m =
[[107 146 148 125]
 [127 145 119 108]
 [130 138 122 104]
 [129 138 122 104]]
The second largest entry -> 146
The largest entry in the last row -> 138
Give the entry directly below 145.
A: 138
Give the entry just left of 145.
A: 127
Give the first entry in reading order.
A: 107
Give the entry directly below 108.
A: 104
The entry in the bottom-right corner: 104

[[107 144 150 147 149 148]
 [136 126 126 125 126 126]
 [132 125 124 124 124 125]
 [151 111 104 107 105 107]
 [150 124 123 123 124 124]]
Rows and columns are numbered from 1.
The entry in row 2 and column 1 -> 136
Give the entry at row 1, column 3.
150
The entry at row 1, column 2: 144
The top-left entry: 107
The minimum: 104
Give the entry in row 3 and column 1.
132
Give the entry at row 2, column 2.
126
The bottom-right entry is 124
The entry at row 3, column 3 -> 124
The entry in the top-right corner: 148
Give the maximum.
151

Questions about the matrix below. Rows and columns are numbered from 1.
1) Read off the bottom-right entry.
2) Read off the bottom-left entry.
3) Read off the entry at row 1, column 1.
4) Read off the entry in row 1 and column 3.
[[135 115 125 125 121 136 116]
 [133 109 125 131 130 135 124]
 [138 122 129 130 130 129 127]
 [131 109 129 125 130 132 119]
 [134 106 121 122 131 138 119]
 [140 111 128 124 129 132 120]
 [129 110 121 125 133 137 121]
 [131 114 126 131 129 137 123]
 [138 109 122 124 133 139 126]
 [139 115 131 131 128 129 118]
 [138 113 123 129 133 135 117]
 [130 114 128 135 133 136 122]
 [129 112 127 126 128 136 125]
 [128 111 123 130 133 139 114]
 [135 112 121 127 140 137 123]
 [131 112 126 125 133 134 120]]
1) 120
2) 131
3) 135
4) 125

data = (158, 110, 118, 120, 106, 108, 156)
Which number is the entry just left of 118?
A: 110
The entry just right of 106: 108

B =
136,113,122,121,135,139
134,116,122,119,132,139
132,117,122,122,132,139
115,130,135,136,123,118
130,122,123,118,132,134
113,132,108,126,108,116
110,132,109,125,104,117
133,116,123,119,130,136
111,135,101,124,105,121
120,130,136,138,122,112
Rows and columns are numbered from 1.
What is the entry in row 2 and column 1?
A: 134
The entry in row 2 and column 2 is 116
What is the entry at row 3, column 1?
A: 132
The entry in the top-right corner is 139
The entry just left of the smallest entry is 135
The bottom-right entry: 112
What is the bottom-left entry?
A: 120
The entry in row 1 and column 3 -> 122
What is the entry at row 1, column 2?
A: 113
What is the entry directly above the smallest entry?
A: 123
What is the entry just left of 125?
A: 109
What is the entry at row 3, column 3?
A: 122
What is the entry at row 1, column 1?
A: 136
The entry directly above 112 -> 121
What is the bottom entry of the column that holds the smallest entry?
A: 136

Questions about the row below.
1) Which number is the entry just right of 127?
2) Which number is the entry just right of the largest entry?
3) Which number is the entry just left of the largest entry?
[129 138 126 127 131 128 150 139 139 123]
1) 131
2) 139
3) 128

[[135 130 114 117 119 132 110 108 125]
 [142 124 107 129  99 136 114 111 124]
 [135 131 115 117 118 132 110 108 125]
 [142 123 106 128 101 135 114 112 125]
 [142 124 108 128  99 135 114 111 124]
 [141 124 106 128 102 135 114 112 125]
 [136 131 118 118 115 132 112 107 123]
 [136 132 119 118 113 133 111 107 123]
 [142 124 107 128  99 136 114 111 124]
 [143 124 108 128  99 136 114 111 124]
 [141 124 107 127 103 135 113 113 126]
 [135 130 116 116 120 132 111 109 125]
 [141 124 106 128 101 136 114 112 125]
 [135 131 117 116 120 131 111 109 125]
 [137 132 119 119 112 133 111 106 122]
 [137 130 116 121 110 134 111 105 121]]
The first entry, reading row by row is 135
Find the 3rd entry on the main diagonal.
Answer: 115
Find the entry directly below the largest entry.
Answer: 141
The third-last entry, reading row by row: 111
Find the entry directly above the largest entry.
Answer: 142
Find the smallest entry in the first row.
Answer: 108
The largest entry in the last row is 137
Find the top-right entry.
Answer: 125
The smallest entry in the last row is 105
Find the second entry on the diagonal from the top-right corner.
Answer: 111
Find the bottom-right entry.
Answer: 121
Find the entry just right of the largest entry.
Answer: 124
The largest entry in the last column -> 126
Find the second entry, reading row by row.
Answer: 130
Find the fifth entry in reading order.
Answer: 119
The largest entry is 143

M =
[[129 137 137 116 130 117 134 148 125 118 130 107 135 127 115]
 [133 144 140 107 128 117 146 148 126 121 122 105 127 130 118]
 [132 137 137 116 130 117 132 148 124 117 131 107 137 128 113]
 [134 145 140 107 125 118 144 148 125 120 122 103 127 129 118]
 [134 144 138 108 126 116 143 149 127 120 122 105 127 130 119]
 [127 140 136 116 129 116 134 147 126 119 134 107 139 128 116]
 [114 130 119 131 123 143 142 136 120 139 111 119 124 126 109]
 [125 127 122 133 123 143 139 143 118 134 116 122 114 129 115]
 [126 125 121 133 122 141 138 139 117 133 116 119 116 129 118]
 [125 125 123 134 121 143 137 140 118 133 115 118 117 130 114]
 [113 129 117 131 126 143 142 136 120 140 112 118 123 126 107]
 [135 144 140 107 129 116 144 148 126 121 121 104 128 127 118]
 [130 140 134 116 130 116 134 148 125 118 133 108 136 127 114]
 [129 138 135 116 129 117 133 150 125 116 131 107 138 127 113]]
Counting starts at 1.
Find the minimum.
A: 103
Find the top-left entry.
A: 129
The entry in row 1 and column 2: 137
Find the entry just left of the largest entry.
A: 133
Find the entry at row 3, column 3.
A: 137
Find the entry at row 2, column 3.
A: 140
Find the entry in row 3 and column 1.
A: 132
Find the entry in row 2 and column 1.
A: 133
The entry directly above the largest entry: 148
The entry in row 1 and column 3 is 137
Find the top entry of the column that holds the smallest entry.
A: 107
Find the entry in the bottom-right corner.
A: 113
The entry in the top-right corner is 115
Find the entry directly below the smallest entry.
A: 105
Find the bottom-left entry.
A: 129
The entry directly above the smallest entry -> 107

((127, 127, 134, 123, 130, 123, 121, 148, 114, 133, 123, 125), (127, 127, 123, 123, 130, 128, 121, 130, 114, 129, 123, 125), (128, 127, 123, 121, 130, 128, 121, 130, 114, 129, 123, 125), (127, 127, 123, 123, 130, 128, 121, 130, 114, 129, 123, 125), (127, 127, 125, 134, 130, 128, 121, 131, 114, 129, 123, 125), (127, 127, 122, 123, 138, 131, 121, 130, 114, 129, 123, 125), (127, 127, 123, 132, 130, 128, 129, 120, 118, 129, 123, 125), (127, 127, 123, 123, 130, 128, 121, 130, 114, 129, 123, 125), (127, 127, 123, 123, 130, 128, 121, 130, 114, 129, 123, 125), (152, 127, 123, 123, 130, 128, 121, 128, 132, 145, 123, 125), (127, 127, 123, 123, 130, 128, 121, 140, 110, 129, 123, 125), (127, 127, 123, 130, 128, 128, 126, 119, 146, 129, 123, 125))
The second entry in reading order -> 127
The entry just left of the smallest entry: 140
Which number is the entry just right of 126? 119
Which number is the first entry in reading order? 127
Which number is the entry just right of the smallest entry? 129
Which number is the fifth entry in reading order? 130
Which number is the third largest entry? 146

[[148 117 120 129 114 129]
 [134 124 138 125 138 109]
 [138 144 138 139 145 131]
 [126 123 144 131 141 113]
 [121 110 124 132 129 149]
 [136 112 140 107 111 149]
 [120 143 120 147 113 110]
 [130 142 145 108 150 112]
 [106 138 141 140 146 144]
 [116 130 137 126 147 108]
 [150 148 143 139 144 142]
 [112 109 118 121 143 105]
 [122 149 145 150 150 139]]
Counting starts at 1.
The top-left entry?
Answer: 148
The bottom-left entry is 122
The top-right entry?
Answer: 129
The entry at row 1, column 3 is 120
The entry in row 1 and column 2?
Answer: 117
The entry just left of the smallest entry is 143
The entry at row 2, column 2?
Answer: 124
The entry directly below the smallest entry: 139
The entry at row 2, column 1?
Answer: 134
The entry at row 3, column 1: 138
The entry directly above 107 -> 132
The smallest entry: 105
The entry at row 3, column 3 is 138
The entry at row 3, column 2?
Answer: 144

Questions about the grid below.
1) Find the 1st entry, reading row by row.
2) Find the 5th entry, reading row by row.
3) Find the third entry from the end, reading row by row.
4) Find the third entry on the main diagonal.
5) Find the smallest entry in the first column.
6) Find the entry directly above the smallest entry.
7) Find the smallest entry in the last row.
8) Find the second entry on the diagonal from the top-right corner.
array([[128, 123, 146, 134, 132, 141, 127, 121, 131, 138, 129, 145],
       [127, 120, 118, 131, 122, 138, 119, 140, 132, 126, 125, 125],
       [124, 132, 133, 124, 120, 137, 127, 133, 135, 130, 126, 150],
       [127, 138, 136, 121, 120, 114, 133, 126, 132, 125, 129, 132],
       [130, 131, 135, 125, 125, 113, 140, 122, 127, 128, 133, 124],
       [129, 135, 125, 121, 128, 122, 122, 125, 150, 121, 125, 136],
       [134, 130, 130, 122, 146, 120, 122, 119, 141, 122, 126, 130],
       [129, 138, 128, 122, 131, 118, 132, 123, 127, 124, 127, 125]])
1) 128
2) 132
3) 124
4) 133
5) 124
6) 114
7) 118
8) 125
